rotation ticks, each row followed by its count of ticks:
The counts run from 0 to 683.
[147 117 134 104 161 106 111 144 125  82 148 112  96 158 183 150 136  86
 115  99 140  98 154 117 143 154 127 190 116 113 107 109 108 143  76 107
  96 148 149 140  77 148  90 118 162 115 118 129 104]  545
[112 122 112 124 117 118  75 135 112  61 122 135  85 174 159 128 167 111
 141 152 184 137 171 111 157 152  88 166 127 155 149 130 119 132 121 119
  86 139 132 158 129 156 113 128 137  91  96 119 124]  130
[ 83 112 122 130 158 109 105 137 140  72 127 106 112 165 183 114 110  94
 151  94 117  81 133  93 168 127 123 165 117 126 125 139 126 128  88 139
 104 126 129 102  74 133 116 131 128  99  76 148 108]  561
[117 105 109 116 146 110 120 122  89  92 160  96 113 127 146 204 128 106
 162 142 180 138 141  83 132 106 123 111 118 149 117 101 160 151 109 126
 133 162 111 110  65 118 111 147 155 131 178 134 114]  480
[ 97 123 110  94 146 139 138 138 156  74 156  85 136 122 159 145 115 125
 131 111 143  97 148 141 141  95 123 140 157 163 108 141 118 178  75 101
 108 119 109  91  98 139 118 152 180  87  88 139 126]  242
[126 107 135  98 105 115 127 164  95  89 150  88 140 146 150 146 120 115
 141 113 139 119 159  83 148 130 135 142 140 179 134 114 140 188  77 114
 110 132 111  90  72 120 116 165 166  91 121 158 125]  251
[ 92 120  83 128 182  91  82 125 141  77 161 107  87 121 168 136 110 113
 142 136 164 126 144 132 138 103  90 128 105 120  84 114 141 133 126 130
 114 173 155 137  86 136 133 134 177 127 132  92 100]  313
[ 98 132  93 120 113 118 117 164  99  91  82  92 142 154 150 114 105 104
 169 126 135  94 149 117 141  90 106 136 112 178 142 138 132 140  91 150
  79 101  95 114 109 118 141 165 126 123  69 168 106]  418
[157 155 125  85 114 125 126 142 121  72 107 116 105 130 142 149 138  99
 110 124 158 108 150 136 113 119 122 133  91 156  80 101  91 161  85 121
  77 161 131 108  97 149 103 145 186 143  77 140 101]  389
[115  80  83 114 164  97  99 129 126  86 144  98 112 167 173 124 148 111
 157 122 152 112 157 110 147 131  89 195 150 139 137 127 163 129 146 108
  92 133 119 175 116 136 111 110 152  78 114 112 130]  288
[112 121  79 101 147 120 136  85  97 109  75 135 154 149 127 163 123  96
 170 125 174  89 151 128 109  86 108 147 117 163 121 133 164 109 101 149
  84  99  96 128  90 119 133 127 113 161 131 138 101]  189
[101 145 102 117 116  93 115 102  84 121 112 123 129 117 123 147 102  83
 149 160 189 113 157 134 133  95 107 124  75 175 109  97 148 154  98 134
  96 103 131 102  78 103 144 147 134 162 148 129 100]  182
[163 123 157 114 123 105 106 100 102 102 143 118 119 157 134 143 136 106
  99 102 164 139 171 148 131 143 108 172 112 178  81 101 157 159  99 125
 101 116 148 133  58 144  99 112 164 115 133 114 143]  525
[ 98  93  84 121 196 118  86 108 139  69 133 108  87 148 179 142 134 110
 168 121 137 121 133  95 133 109  97 160 135 107 112 140 141 114 122 142
 109 171 127 152  93 144 113 129 153 115 131 103 103]  310
[121 142 112  91 111 111 137 152 108 104 107  97 133 139 147 111 112  82
 127 149 146  96 159 113 120 107 111 130  96 180 119  84 121 170  91 116
  91 150 121  95 107 116 137 165 175 131  77 159  92]  411
[ 87 130  77 115 120 105 102 151  97 107 112  97 129 153 162 118 123  97
 167 160 171 110 191 136 154 117 104 159 126 161 154 131 122 151  94  98
  85  93  99 141 140 129 149 153 136 108 100 134 107]  429
[153  95 116  86 124 120 125 101 103  93 112 144 156 149 113 153 129 138
 142  97 166 117 149 108 125 117 117 173 170 199 103 150 165 150  98 150
  97 119 134 114  61 126 120 135 160 119 165 121 135]  508
[125 133  92 101 102 120  81 112 117  77 109 122  79 129 117 157 165 126
 171 148 178 162 160 114 129 119 109 115 106 152  96 118 117 139 142 136
 104 173 117 123 113 157 116 143 180 132  98 109 122]  618
[118 100  99 112 160  85 103 132 123  86 170  98 107 146 163 101 152 114
 139 137 152 126 165 117 128 130  80 172 128 155 110  90 161 140 151  99
  96 148 138 163 103 126 122 111 170  86 114  92 132]  290
[ 61 141  93 107 139 126 115  79 127  75 131 145 112 118 137 130 140  88
 157 179 175 113 142  91 132 107 107 139 120 174 135 119 132 158  97 122
  96 123 124  98  79 101 149 148 124 136 145 104  93]  175
[110 115  77  98 132 103 128 120 108  79 127 105 131 130 133 114 174 124
 186 138 145 123 163 111 106  96  96 141 116 192 121 109 164 128 158 117
  74 118  87 148 118 108 125 114 138 111  92 110 130]  443
[ 86 124  97 122 142 115 133 165  91  79 140 130 142 179 171 105 132 107
 156 141 161 106 187 106 130 110 109 137 124 173 147 117 128 129  84 106
  82 112  93 150 128 118 142 137 100 107 103 135 105]  425
[ 78 147 108 131 137 125 107 122 125  81 132 113  98 137 148 194 120  94
 119 172 215 132 131 135 147 102  93 104 100 145 120 107 131 148 111 130
 128 153 134 103 107 150 128 156 159 131 105 137 110]  636
[160 108  99 101 148  87  99 103 105 131 108 103 134 126 132 152 105 101
 158  84 150 104 174 159 123 112 122 185 109 135  70 119 154 135 110 129
  91 109 128 146  80 144 120 116 170 152 142 112 119]  46
[ 92 116 127 109 154 120 122 135 145  69 175 130 117 164 164 126 116 125
 128  90 152 118 169 102 143 125 138 113 124 135  79 110 116 139  73 117
 132 167 125 100  62 151 121 123 157 106  86 124 118]  82
[119 114  82 111 154 125  96 122 101  69 121  76  98 126 141 187 160 127
 209 115 143 149 141 108 118  90 118 133 129 145 122 145 152 127 128 145
 101 134  80 142 100 138 102 147 142 128 136 120 118]  463
[151 140 113  82  96 121 128  87 101  90 115 120 125 113 102 171 166 115
 170 110 164 130 169 136 114 117 141 153 118 183  92 124 138 155 109 120
  79  97  95 109  78 136 105 123 144 135 133 116 132]  208
[ 93 109 108 114 162 103 110 144 130 105 122 105 119 168 189 108  83  71
 134 114 135  80 161 109 157 127 113 158 110 110 120 105 119 133  85 119
 110 153 139 115  92 138 133 140 161 117  86 142  89]  566
[123 123 115 119 119 114 104 101  99  82 101 187 136 175 117 146 120 128
 152  97 189 118 165 101 138 130 126 133 114 167  90 137 141 112  94 171
  98 125 138 121  56 136 128 115 110 143 141 122 118]  349
[103 106  91 141 152  85 100 126 114  79 117 130 115 142 156 173 101 114
 169 111 175 102 116  85 159 110 120 125 107 127 106 135 156 113 121 175
 113 155 152 105  60 121 118 125 125 136 145 135 100]  326
[120 152 125 124 156 134 121 122 138  67 113 127  99 170 158 180 138  91
 100 109 182  99 151 160 131 120 113 148  99 130  99 114 109 118  78 118
  97 126 119 130 109 172  96 111 134 132  66 140 113]  380
[ 79 147  82 124 159 108 134 122 123  55 139 149 119 117 146 128 134 111
 148 160 172  97 132 107 109  83  98 110 100 175 108 120 136 136 109 137
  78 139 136 109  80  92 141 132 115 151 135 115  91]  170
[127 157 121 108 103 125 124 156 138  45 104 111 112 116 141 147 133 117
 138 113 138  99 125 134 139 102 126 129 106 172 104 137 100 155  88 147
  73 122 128  84  99 136 107 147 148 121  60 154 112]  395
[145 133 112 107 108 113 120  99  83 101 114 120 119 133 122 199 157 100
 171 111 186 130 181 136 135 127 147 157 107 151 116 125 130 142  86 117
  89  82  90 128  87 142  95 120 120 140 142 127 125]  206
[147 112 108 101 139  89 120 150 139  82 105  88 118 123 164 132 105 101
 139  87 116  77 117 118 144 112 117 166 104 133  90 120 127 144 113 143
  85 145 149  99  83 129 105 129 179 118  78 147 100]  554
[124 140 132  94 142 145 133  89 142  51 107 153 114 170 135 138 170 107
 107 107 158 109 145 128 104 128 114 148 117 160  91 113 118 121  99 121
  86 145 113 121  90 160  95 100 144 125  68 122 120]  377
[ 71 107  81 124 154 104  95  90 147  85 110 132 126 131 139 144  86 119
 160 127 170  96 113 109 158  92 101 141 131 139  97 152 152 122 125 174
 123 137 150  90  66 130 142 129 143 123 113 123 108]  330
